In the rows, 128 means zero.
Rotation paths and how fast each direction turns (deg/step):
Each turn is a multiple of 5 degrees from 10 to 175, or 0.
Each row of a path follows its step; steps can be skipped.
path 1
step 0: [136 130 124 133 114 115 121 127 127 129 114 128 131 141 128 132 124 128
 129 133 123 127 121 126 126 132 128 117 127 130 130 125 124 130 142 128
 126 131 141 125 126 122 113 127 130 126 129 126]
step 2: [126 123 139 125 123 138 132 125 125 128 123 125 134 128 118 135 124 124
 123 128 130 119 141 137 130 120 121 122 127 128 116 125 134 130 132 129
 128 124 127 126 128 121 132 121 117 131 113 134]
step 3: [130 121 117 135 117 122 121 123 139 134 121 127 135 132 124 126 129 126
 131 119 118 131 126 123 123 123 127 120 126 124 122 123 138 133 130 137
 131 135 131 120 130 121 129 118 128 119 131 135]
step 4: [136 127 120 116 133 117 125 124 130 135 133 121 117 114 127 133 129 124
 136 119 133 118 124 131 129 127 135 116 125 123 130 133 130 128 136 123
 127 128 133 125 130 125 119 122 132 135 124 126]
step 5: [131 115 128 136 128 131 135 140 126 124 122 128 129 129 135 137 120 132
 131 138 137 124 132 131 126 128 125 114 133 118 126 131 128 127 140 134
 127 121 128 129 134 121 130 125 124 138 117 124]
step 7: [123 126 133 116 133 124 127 123 128 129 117 113 128 123 127 118 130 119
 133 121 126 124 132 134 126 123 129 115 118 135 124 134 128 124 138 130
 121 127 133 127 133 128 118 134 134 127 128 139]
step 10: [133 121 130 120 132 131 116 119 128 127 107 127 121 131 138 128 133 125
 130 126 125 126 134 129 138 124 122 119 138 130 130 128 123 126 131 139
 126 127 134 128 136 121 121 129 129 126 127 132]
step 11: [131 128 127 137 134 128 121 122 120 129 132 127 129 138 118 142 123 124
 126 124 130 125 130 127 123 114 119 118 120 121 134 128 129 122 127 122
 129 131 135 123 132 121 120 137 121 134 129 136]
step 13: [135 119 128 120 134 125 126 115 131 125 115 122 130 126 135 131 126 134
 119 116 129 127 119 132 134 132 126 121 128 123 131 121 131 138 132 136
 130 131 124 132 124 119 126 119 123 122 118 128]
step 14: [134 127 126 136 132 125 124 127 127 135 136 122 126 128 126 126 132 137
 123 130 123 113 128 127 130 116 122 119 129 119 128 136 140 136 130 130
 119 120 133 124 142 121 120 130 122 127 127 128]
step 15: [123 115 136 134 128 133 127 135 126 125 126 139 125 121 122 138 125 123
 140 127 132 124 124 127 132 120 130 125 129 130 126 135 132 129 132 136
 125 132 139 117 127 124 120 118 139 128 126 129]
Directions:
[125 129 128 126 125 126 126 127 129 125 127 131 130 125 129 125 131 128
 130 126 131 127 125 125 130 132 131 127 127 129 126 128 127 127 126 130
 128 131 131 127 126 127 126 128 127 129 129 129] | 120
[126 129 127 131 127 129 129 130 125 126 131 127 128 126 128 130 125 126
 130 126 131 127 126 127 133 128 128 127 127 127 130 128 127 126 132 126
 130 126 130 130 126 130 131 126 129 128 129 127] | 100
path 2
step 0: [124 120 127 133 140 129 129 131 119 117 131 137 130 128 129 127 120 124
 128 124 131 126 142 136 128 136 123 128 124 128 119 121 142 125 126 135
 126 124 133 128 124 141 130 136 136 118 131 134]
step 2: [133 121 118 127 129 129 130 141 129 125 112 127 129 120 132 133 122 112
 130 128 133 132 132 136 126 119 129 133 121 124 121 131 136 123 117 125
 132 125 127 142 126 129 122 123 130 135 124 124]
step 3: [123 121 136 132 131 128 136 116 136 126 133 127 135 121 128 120 121 115
 132 128 126 129 129 126 124 124 124 128 128 130 140 132 118 131 141 128
 134 139 128 131 129 131 123 132 140 137 131 132]
step 4: [130 117 114 122 134 133 120 118 123 122 131 127 127 119 126 132 121 139
 120 126 129 130 133 132 136 123 133 130 125 129 133 123 124 124 108 130
 129 135 133 128 136 126 132 128 128 138 128 125]
step 7: [128 114 139 117 119 125 133 125 135 136 125 117 127 135 129 134 124 122
 125 132 127 124 125 129 124 138 132 126 118 134 129 131 137 125 126 133
 134 128 120 134 133 132 130 111 126 127 136 128]
step 8: [134 129 122 138 141 136 135 127 125 130 129 124 126 117 119 124 127 125
 131 131 123 139 129 136 132 130 131 129 121 130 116 137 125 116 128 123
 138 128 129 140 118 134 127 129 134 126 130 132]
step 9: [122 121 123 122 127 121 128 119 137 131 135 127 134 138 128 125 125 122
 129 110 130 138 127 118 139 121 134 132 117 129 129 130 125 128 132 139
 133 133 130 121 127 123 132 127 136 131 134 136]
step 10: [133 134 113 124 129 129 132 123 125 128 123 120 121 127 120 143 127 127
 120 131 129 130 131 124 125 119 141 131 131 126 129 124 125 133 122 113
 133 127 128 136 127 125 135 135 130 136 139 117]
step 13: [135 127 132 135 119 124 128 128 116 138 128 126 122 133 130 123 119 125
 124 122 129 133 113 126 124 137 132 131 114 131 122 127 135 122 119 127
 128 112 134 128 132 134 129 122 133 129 131 131]
step 14: [127 134 131 128 138 137 126 122 130 126 130 123 131 138 115 133 134 129
 144 123 116 135 122 124 130 122 118 125 120 135 123 128 117 128 134 123
 131 123 121 132 120 129 126 132 127 122 137 130]
step 15: [133 134 118 118 123 118 124 125 131 129 126 118 122 125 134 129 143 125
 126 121 134 142 118 120 129 129 138 127 125 132 125 129 133 124 124 135
 122 134 121 124 132 120 122 119 129 134 134 127]
Directions:
[126 128 127 132 128 129 128 131 129 129 128 129 128 131 127 129 128 124
 125 128 129 126 130 130 130 127 134 132 129 126 128 129 128 131 128 131
 128 130 127 129 124 128 131 131 128 127 129 130] | 40
path 3
step 0: [129 124 127 131 127 115 122 120 129 134 128 119 140 121 139 116 136 143
 123 118 132 128 130 119 122 131 118 122 125 127 115 120 128 133 132 131
 117 129 126 122 139 134 130 131 117 131 124 132]
step 1: [123 125 128 133 136 125 125 119 122 132 121 130 123 128 124 120 128 125
 134 128 127 132 126 119 117 124 111 140 132 127 127 124 123 128 107 134
 117 132 141 129 134 126 126 140 125 127 135 121]
step 2: [129 112 114 120 136 123 136 132 144 117 117 130 128 134 127 119 133 121
 140 128 122 127 131 125 130 121 131 128 133 128 134 133 132 142 122 130
 118 131 132 125 132 135 128 126 126 134 129 123]
step 3: [111 130 119 123 126 132 122 129 132 129 114 127 135 122 130 114 125 134
 129 118 126 124 133 121 138 135 134 137 134 132 120 118 124 133 136 129
 122 137 135 124 126 122 123 117 119 132 123 131]
step 4: [140 119 134 140 143 133 124 116 137 130 122 130 123 128 123 124 124 129
 125 128 135 122 119 115 119 127 135 141 132 122 117 124 123 128 136 125
 120 133 137 130 128 121 122 130 121 123 124 131]
step 5: [137 115 126 129 123 112 136 121 134 120 125 122 132 124 126 113 130 135
 129 124 132 130 134 125 117 111 127 123 123 124 121 119 137 132 134 131
 127 132 129 125 127 121 134 138 122 136 137 128]
step 8: [125 124 123 124 126 128 133 131 134 129 116 115 126 123 124 108 125 142
 141 124 130 127 139 130 125 131 133 138 144 133 121 126 125 133 122 120
 136 129 138 126 132 123 126 132 121 127 133 130]
step 9: [126 123 123 129 141 120 124 119 140 127 125 129 124 134 121 125 140 130
 120 128 121 118 124 115 125 127 140 131 140 128 120 113 127 127 126 120
 123 125 136 116 130 118 128 124 135 131 126 123]
step 10: [126 121 131 130 130 121 128 124 133 128 121 132 141 130 120 117 131 132
 110 118 132 130 121 125 115 122 129 137 119 131 122 121 141 144 131 135
 125 129 128 130 123 131 126 125 118 136 129 123]
step 11: [138 128 122 131 129 133 124 130 118 128 120 124 123 128 119 123 128 129
 144 121 123 120 131 115 122 122 127 144 125 127 126 120 132 134 123 146
 129 125 131 138 127 121 130 129 119 133 141 132]
step 15: [121 106 119 131 128 130 137 125 130 121 123 127 138 139 128 113 135 127
 123 132 121 126 132 126 127 119 132 126 138 131 123 122 136 135 120 134
 124 125 129 132 125 132 126 130 118 140 128 116]
Directions:
[131 128 129 131 132 129 126 129 128 129 130 129 124 128 126 128 130 124
 131 128 125 124 127 131 127 128 127 129 128 129 130 125 127 129 128 127
 125 129 127 127 128 127 126 129 131 126 125 131] | 145
[129 130 129 130 129 123 127 125 132 131 130 126 126 130 128 127 126 132
 125 128 129 127 129 129 128 127 128 128 129 128 129 126 126 125 132 125
 130 128 130 128 130 128 128 131 128 126 125 128] | 80
